The same turns and mirrors carry the whole set onto itself and the rows of a family onto each other. Which other rows belong to the same family as each row named below? List them in the order they appear above.
These 16 rows form 4 families of 4 rows each.
K783: | +2.25 | -1.12 | -0.65 | -1.74 | -1.10 | +1.34 | -2.12 | +1.13 | -2.47 | -0.75 |
K458: | +1.92 | +1.41 | -0.65 | +0.58 | +2.99 | +0.19 | -0.99 | +4.56 | -0.65 | -0.05 |
K103: | +1.48 | +0.57 | -0.19 | -0.03 | +2.46 | +0.21 | -0.35 | +5.05 | -0.87 | -0.87 |
K6: | +2.25 | +1.85 | -0.07 | +0.52 | +3.30 | +0.59 | -0.46 | +3.78 | -1.23 | +0.58 |
K40: | +2.37 | -0.44 | -0.88 | -1.80 | -1.37 | +1.68 | -2.47 | +1.61 | -1.66 | +0.15 |
K789: | +3.80 | -0.75 | -0.85 | -1.07 | -0.14 | +1.56 | -3.52 | +0.87 | -1.84 | -1.03 |
K564: | +2.96 | -2.04 | -0.29 | -1.53 | +0.10 | +1.88 | -3.08 | +1.87 | -1.97 | -0.12 |
K21: | +2.78 | +2.74 | -0.12 | +1.33 | +2.52 | -0.45 | -1.53 | +3.00 | -2.08 | -0.85 |
K818: | +3.90 | -0.22 | -0.62 | -0.88 | -0.72 | +2.84 | -1.51 | +1.34 | -1.04 | -1.03 |
K603: | +1.53 | +1.42 | -1.57 | +0.61 | +3.16 | -0.67 | -0.87 | +3.37 | -2.48 | -0.29 |
K247: | +2.39 | +1.25 | -1.61 | +0.18 | +3.71 | +0.52 | -0.13 | +3.68 | -1.52 | -1.15 |
K907: | +3.73 | -0.55 | -0.23 | -1.44 | -0.39 | +2.60 | -1.77 | +0.76 | -2.44 | -0.64 |
K471: | +3.20 | -0.55 | +0.72 | -1.66 | +0.26 | +2.35 | -2.34 | +0.62 | -2.45 | -1.36 |
K901: | +1.23 | +1.74 | -0.68 | +0.19 | +2.73 | -0.99 | -1.03 | +3.27 | -1.00 | -1.78 |
K479: | +1.92 | +1.86 | -0.16 | +0.95 | +3.29 | -0.61 | -1.53 | +3.33 | -1.43 | -1.35 |
K823: | +1.62 | -1.28 | +0.47 | -0.82 | -0.69 | +1.06 | -2.33 | +0.98 | -3.00 | -0.51 |

Same family as K103: K21, K818, K823
Same family as K471: K6, K40, K901

The same turns and mirrors carry the whole set onto itself and the rows of a family onto each other. Which other rows belong to the same family as each row named below? List them in the order they appear above.
These 32 rows form 8 families of 4 rows each.
K161: | +0.58 | -0.04 | +0.17 | +1.85 | +1.62 | -0.18 | +1.84 | +0.10 | +1.15 | -1.67 |
K288: | +1.40 | -1.14 | -0.43 | +0.99 | +0.72 | +0.02 | +1.35 | +0.37 | -0.08 | -0.38 |
K873: | -2.22 | -0.96 | +1.75 | -0.53 | +0.45 | +1.87 | +1.57 | -1.80 | +0.15 | +0.41 |
K928: | -1.89 | -0.51 | +0.08 | +0.19 | +0.44 | +3.21 | +1.20 | -2.67 | +0.36 | +1.06 |
K632: | -2.04 | -0.92 | +0.85 | -0.13 | -0.44 | +2.36 | +0.75 | -1.90 | -0.44 | +0.38 |
K532: | -0.23 | +2.27 | +1.26 | +0.32 | +3.25 | +1.87 | +0.89 | -3.72 | +0.90 | -0.23 |
K467: | +0.13 | +1.39 | +1.81 | -0.67 | +2.74 | +0.73 | +0.80 | -3.57 | +0.71 | -1.68 |
K297: | -2.30 | -0.83 | +1.27 | +0.05 | +1.59 | +2.72 | +1.28 | -2.60 | +0.49 | +0.25 |
K205: | +0.26 | -1.78 | +0.82 | +1.15 | +0.35 | +0.20 | +1.40 | +0.52 | +0.62 | +0.48 |
K811: | +0.79 | -0.67 | -0.03 | +1.12 | +1.61 | -0.83 | +1.36 | +0.45 | +0.70 | -0.03 |
K828: | +0.42 | -0.30 | -0.65 | +1.43 | +1.88 | +0.00 | +1.29 | +0.71 | +1.72 | -0.14 |
K760: | +1.09 | +2.16 | -0.98 | +0.84 | -0.11 | -0.21 | -0.66 | -1.51 | +0.20 | +1.31 |
K255: | -0.06 | +3.38 | -0.55 | +0.35 | -0.01 | +1.14 | +0.72 | -1.22 | -0.02 | +1.83 |
K664: | +0.02 | +1.60 | +0.92 | -0.18 | +3.01 | +2.09 | +0.91 | -3.58 | +1.28 | -1.53 |
K371: | +1.11 | -0.92 | -0.53 | +1.75 | +1.69 | -0.46 | +1.00 | -0.06 | +0.99 | -0.49 |
K327: | +0.74 | -1.34 | +0.97 | +1.16 | +1.44 | -0.02 | +0.95 | +0.14 | +2.03 | -0.09 |
K66: | +1.19 | +2.82 | +0.43 | +0.34 | -0.03 | +0.60 | -0.15 | -1.87 | +0.47 | +2.09 |
K298: | +0.32 | -1.08 | +0.20 | +0.68 | +1.63 | +0.80 | +0.95 | +0.96 | +0.51 | -0.70 |
K963: | +0.48 | +3.32 | -0.04 | +0.62 | -0.56 | +0.31 | +0.66 | -1.94 | +0.91 | +1.44 |
K411: | +0.25 | +2.19 | +1.03 | +0.02 | +2.67 | +0.35 | +1.07 | -4.11 | +1.68 | -0.91 |
K739: | +1.94 | +2.55 | -0.38 | +0.86 | -0.03 | -0.66 | +0.40 | -0.85 | +0.36 | +0.25 |
K139: | -2.05 | -0.65 | +0.24 | +0.53 | -0.22 | +2.40 | +1.83 | -2.11 | -0.59 | -0.05 |
K696: | +0.94 | +3.18 | -0.96 | +0.90 | -0.28 | -0.05 | -0.11 | -1.65 | +1.20 | +0.26 |
K96: | -1.86 | +0.02 | +1.65 | +0.03 | +0.15 | +2.90 | +2.27 | -2.42 | +0.05 | +0.45 |
K671: | +1.23 | +3.17 | -0.48 | -0.08 | -0.38 | +0.25 | +0.48 | -2.12 | +0.20 | +0.99 |
K987: | +0.31 | +1.75 | +1.51 | -0.46 | +3.52 | +1.69 | +1.37 | -2.99 | +0.96 | -1.13 |
K401: | +0.28 | +0.91 | +1.11 | -1.01 | +3.70 | +1.16 | +0.29 | -2.86 | +1.37 | -0.69 |
K251: | -0.14 | +3.16 | +0.24 | -0.10 | +2.27 | +1.54 | +0.58 | -3.64 | +0.69 | -0.73 |
K466: | -0.33 | +2.34 | +0.20 | -0.55 | +2.92 | +0.67 | +1.09 | -2.92 | +0.74 | -1.94 |
K692: | -1.09 | -0.86 | +1.13 | +0.49 | -1.14 | +1.91 | +0.88 | -2.92 | -0.22 | +0.59 |
K78: | +1.24 | +2.69 | +0.56 | +1.02 | -0.69 | +0.01 | +0.50 | -1.48 | -0.62 | +0.99 |
K731: | -2.35 | -0.83 | +1.28 | +0.77 | +0.07 | +2.35 | +1.07 | -1.63 | +0.06 | +0.68 |

Same family as K466: K928, K327, K78
Same family as K96: K760, K298, K411
Same family as K828: K467, K66, K139
Same family as K731: K811, K664, K671
Same family as K632: K371, K963, K987
Same family as K401: K161, K255, K692

